One hidden turn or mirror swaps the rows below in pairs. Which row is each named row swapped with?
romov: [15 5 9 7 20 3 23 -21 4 -3 -6 3 -6 3 18 26 8 7 -27 7 39 19 -37]
pilu: [-21 8 -10 1 14 -6 5 16 12 19 -8 -9 -6 3 9 22 6 -12 -26 35 19 29 -20]
rez: [15 41 -5 10 18 3 -24 -16 -7 1 -9 1 3 -19 -3 -5 26 14 -5 -12 24 2 -41]
lol: [-5 36 -14 -8 9 -5 -1 26 16 6 -10 21 -5 1 23 13 14 20 -6 29 32 15 -37]
vur: [8 30 11 12 -2 -7 5 -24 16 12 -9 22 -3 -8 11 8 24 -17 -12 3 46 19 -8]
teka: [16 8 2 31 27 2 7 -12 -9 8 0 -1 -13 3 10 -14 22 6 -7 15 14 38 -38]
rokes: [35 20 -7 23 14 -13 -6 19 8 13 -3 16 -6 -7 -14 -3 -15 11 -11 20 18 10 -30]
momoz: [1 25 12 2 52 -10 -15 -4 -12 -8 -18 11 9 -14 -6 -7 10 10 -25 16 47 14 -25]
Der: [0 0 1 12 4 2 -11 11 -18 24 -11 26 8 -11 -6 45 31 0 -17 12 0 0 -22]
durov: [-3 8 -13 12 30 -13 -28 17 -11 -5 -5 -12 13 -15 8 7 -9 0 -9 23 3 -5 -16]
felop: [-13 14 -5 24 3 23 0 1 -6 -20 -12 16 12 2 3 -20 28 -14 -14 2 17 -10 -10]
lemo: [35 17 -9 24 6 -7 -8 12 7 8 -8 5 -7 -3 -6 -5 -20 16 -5 21 26 9 -31]
nebu: [-19 17 -18 -5 16 -2 1 18 6 18 -24 -6 -4 -8 9 28 15 -15 -27 39 18 23 -26]
fedu: [9 38 7 6 -1 3 6 -18 13 16 -23 24 1 -15 9 14 25 -1 -19 5 51 18 -13]
kat: [-20 12 2 17 3 29 2 0 -5 -14 -13 19 7 7 2 -18 28 -14 -10 5 17 11 -5]
guk: [1 27 10 -2 49 -11 -17 -6 -12 -5 -15 3 11 -12 -8 -3 7 24 -22 18 34 18 -37]
rim: [-1 28 9 0 52 -14 -7 -12 -8 -1 -15 3 9 -15 -14 -3 9 14 -14 15 41 14 -30]
Nare: [-9 -5 2 6 9 -1 -9 8 -15 16 -8 16 13 -20 -3 41 28 -4 -16 0 -4 -5 -30]
Mizig: [0 -6 7 16 13 -3 -15 9 -10 19 -10 19 16 -13 -5 37 36 5 -26 12 -5 -4 -32]
pof: [34 15 -9 19 4 -9 -6 22 9 18 -11 3 -13 -10 -10 -5 -9 10 -12 21 14 12 -34]
nad: [14 5 1 27 29 9 -1 -4 -1 5 -3 -2 -5 5 9 -17 22 5 -12 11 16 44 -42]
Silag: [2 37 13 8 8 7 15 -27 18 11 -11 24 0 -10 2 12 22 -6 -13 8 42 15 -9]
Ranap: [-13 15 2 25 -4 28 -7 8 4 -14 -18 17 6 9 11 -23 24 -6 -14 2 23 2 -13]
muta: [-14 13 -14 -6 14 9 0 19 15 22 -8 -4 1 0 1 29 12 -10 -26 41 22 22 -22]
Sogom: [22 31 -2 14 8 2 -22 -18 -2 -4 -16 -2 9 -25 -10 -9 21 10 -8 -14 24 -1 -32]
zuvob: [-4 -1 5 9 6 -7 -14 12 -13 19 -9 19 17 -8 -8 34 29 2 -19 6 -6 -12 -29]
Tegeg: [9 28 9 7 6 0 5 -21 16 21 -13 30 -2 -17 6 20 26 -12 -17 5 47 22 -11]
dotib: [-15 19 0 33 5 23 -7 2 0 -26 -15 17 17 2 2 -13 28 -13 -18 1 16 7 -17]
gati: [-14 19 -5 23 3 23 -9 2 -1 -12 -23 21 8 8 1 -21 28 -19 -11 3 9 -3 -12]
rokav: [9 9 -11 10 31 -7 -17 11 -9 -5 -6 -12 13 -5 20 9 -14 -2 -2 23 1 -3 -18]
piga: [36 21 -16 23 11 -10 -11 19 8 16 -6 11 -3 -11 -8 3 -13 7 -2 26 18 2 -28]
kedi: [3 29 6 4 0 2 5 -26 14 20 -10 20 2 -9 5 12 20 -10 -16 9 50 15 -4]
zavan: [1 25 9 -3 55 -6 -12 -15 -8 -6 -13 -1 12 -13 -13 -10 12 9 -22 13 32 18 -34]
fuf: [7 26 4 9 2 0 13 -25 17 21 -19 27 1 -18 5 15 23 -9 -15 6 45 20 -15]
fen: [-22 9 -17 -1 17 -2 1 14 17 19 -9 1 3 -4 11 15 12 -15 -26 41 22 31 -20]
rokek: [37 20 -14 19 7 -8 -8 20 10 15 -7 1 -2 -8 -7 -3 -11 10 -11 28 22 11 -27]
tep: [-22 12 -17 -3 16 4 5 17 15 18 -16 -1 -5 -6 5 17 10 -16 -22 37 19 31 -20]
nanil: [16 17 -2 13 35 -4 -9 16 -11 16 -35 34 11 -10 14 21 9 15 16 25 32 11 -32]
kos: [0 37 -11 -3 -4 0 1 22 16 9 -8 26 -8 -8 19 23 17 20 3 25 33 7 -35]
Zel: [-20 16 -18 -7 12 5 4 7 9 28 -15 -8 -4 -6 4 21 12 -10 -29 41 18 22 -18]
Pul: [-5 2 7 19 6 -7 -15 14 -8 9 -18 22 18 -8 -7 43 23 -1 -13 4 -10 -4 -29]
Kod: [26 37 -1 9 13 4 -20 -8 -4 -5 -16 1 -1 -21 -2 -9 20 9 3 -14 29 -3 -40]
vute: [-17 11 -1 27 4 22 -2 3 4 -17 -20 21 9 4 4 -20 24 -11 -4 5 22 -6 -11]
Bisil: [-17 10 1 25 4 28 -8 -5 -1 -15 -14 19 14 0 10 -26 23 -11 -13 3 13 -1 -19]
risan: [18 18 -5 1 33 -3 -12 17 -18 13 -35 26 14 -3 14 17 20 12 16 27 34 14 -30]
muva: [-2 -1 4 16 14 -3 -21 5 -15 18 -14 22 15 -3 -5 37 31 -9 -25 7 -6 -9 -25]
lavu: [14 8 2 34 31 2 3 -9 -10 8 -6 -5 -11 4 10 -14 18 5 -10 18 7 37 -37]
sutim: [20 22 -3 9 31 -5 -17 13 -13 15 -36 27 16 -1 11 13 17 11 17 25 35 13 -34]
Sizo: [-14 16 -5 19 -2 27 -2 7 0 -18 -6 19 13 -6 13 -17 27 -16 -10 1 18 1 -8]
Biliz: [-5 -7 7 24 10 -4 -10 5 -11 15 -20 26 17 -11 -6 35 31 4 -17 1 -5 -3 -29]
sabi: [6 24 8 -1 54 -6 -10 0 -9 -7 -20 9 13 -10 -17 -10 6 12 -25 14 37 17 -35]
meku: [-6 -6 3 17 8 1 -23 8 -14 21 -11 24 17 -13 0 34 23 0 -18 9 -2 -11 -36]
zapup: [-16 9 -5 31 4 22 -9 12 1 -17 -19 20 18 5 6 -19 30 -8 -14 6 15 5 -13]
bepod: [1 1 13 -1 24 11 18 -17 4 -10 -1 -6 -2 1 20 19 14 2 -28 13 36 21 -34]
bufe: [-8 -3 12 16 13 -5 -12 9 -14 20 -18 19 7 -8 0 42 26 8 -25 8 0 -7 -29]
menam: [8 11 -6 9 39 -11 -21 18 -14 -8 0 -14 6 -12 18 11 -4 0 -9 25 2 1 -24]

Swapped with kat: Der
Swapped with lol: romov
Swapped with menam: Kod
Swapped with nebu: vur
Swapped with gati: muva
Swapped with kos: bepod
Swapped with Biliz: zapup
Swapped with rokek: rim
Swapped with rez: rokav

One hidden turn or mirror swaps the rows below in pairs. Which row is each named row swapped with?
tir: [10 -12 -29 6 15 6 -21 -3 -19 -1 18 -13 15 -8 11 -16]
Fupe: [-20 -19 -23 -13 14 2 3 -30 18 2 16 5 1 6 -5 -9]
Tinol: [4 -2 0 -16 -23 12 -25 -21 -10 8 -15 -10 -6 14 -14 1]
Riro: [21 -1 -29 5 2 -5 1 10 -9 3 1 -11 2 19 -4 -1]
Livib: [-7 -10 -27 12 25 -3 6 -8 1 6 4 21 2 3 22 -2]
ruved: [-5 18 6 -2 16 6 -11 -18 14 4 19 0 23 7 -23 4]
Lozog: [-4 -1 0 -10 16 12 7 14 27 0 9 4 -7 13 -1 17]
mez: [-4 -4 9 0 -11 2 -12 12 -22 -3 15 6 22 13 22 -3]
kobu: [8 27 6 28 2 9 -9 -27 8 -4 0 -1 9 -10 3 -11]
Dof: [7 3 9 -18 -19 10 -23 -24 1 5 -9 -15 -4 14 -13 9]
Teze: [11 -3 14 -1 13 15 -34 -31 -7 10 0 -12 -14 -7 2 2]
Moki: [1 -5 24 -32 8 8 -2 0 1 -9 25 0 17 -1 13 -1]
labu: [15 -8 -37 2 -2 -10 4 4 -10 -7 10 -13 7 18 2 -2]
Tazuv: [15 -10 13 -6 18 24 3 4 18 5 14 -1 -6 1 21 13]
revit: [-11 14 12 5 -1 20 -26 -27 3 6 -6 23 16 -6 0 -1]
fome: [-20 -15 -4 -6 10 -1 5 -15 -2 16 -3 -4 8 -1 32 -20]
radiz: [2 -12 -5 5 -17 39 0 -21 -2 -13 26 8 14 -18 6 -8]
kav: [-28 6 11 -1 -14 6 -22 -27 9 9 0 11 4 -11 -4 -7]
beror: [-21 -4 -11 -5 -21 26 5 -15 3 -11 16 12 7 -1 -18 0]
Dal: [15 -8 -4 0 0 7 3 -28 14 -33 27 5 -9 -12 2 -11]
govet: [-6 8 -7 -20 -13 -9 16 -20 -22 -2 20 -11 14 11 6 -11]
supoz: [8 2 -21 -10 -18 3 12 -14 -22 3 16 -14 13 21 2 -11]
tege: [24 7 22 -1 -8 1 -12 -26 9 -17 2 0 -4 -23 12 6]
vebe: [13 7 17 6 -6 10 -5 -23 -14 -2 -15 14 -11 -17 -4 11]
voki: [25 -7 -14 -7 11 0 -21 3 2 12 15 12 35 8 8 1]
Zopu: [-16 -25 -2 -22 -18 19 -1 -7 -1 -2 11 20 15 -9 -1 3]
Tugek: [-9 2 -14 21 18 -17 4 6 9 4 14 7 3 -3 11 -3]
teb: [9 -10 4 14 -14 2 -16 -20 11 -21 -1 6 -26 4 17 3]
lero: [10 -18 -1 -16 -1 -11 8 -3 -14 -7 17 -3 15 -16 33 -4]
Sute: [20 -1 2 9 9 6 6 3 24 -11 12 15 -7 -6 -8 23]
Leni: [14 20 -3 -13 -4 -8 -7 -20 28 -13 -4 -18 -6 8 9 -6]
bel: [23 10 -4 -15 -8 3 -16 -17 21 1 -7 -21 -11 21 6 1]
Gisa: [20 -21 -9 -6 -2 8 -18 -46 -3 8 6 17 -11 3 -4 7]
pevur: [8 -12 -21 -4 3 0 -2 16 -3 -5 -14 11 18 -16 24 -11]

Swapped with revit: Livib
Swapped with Dal: Moki
Swapped with ruved: Fupe
Swapped with Lozog: beror

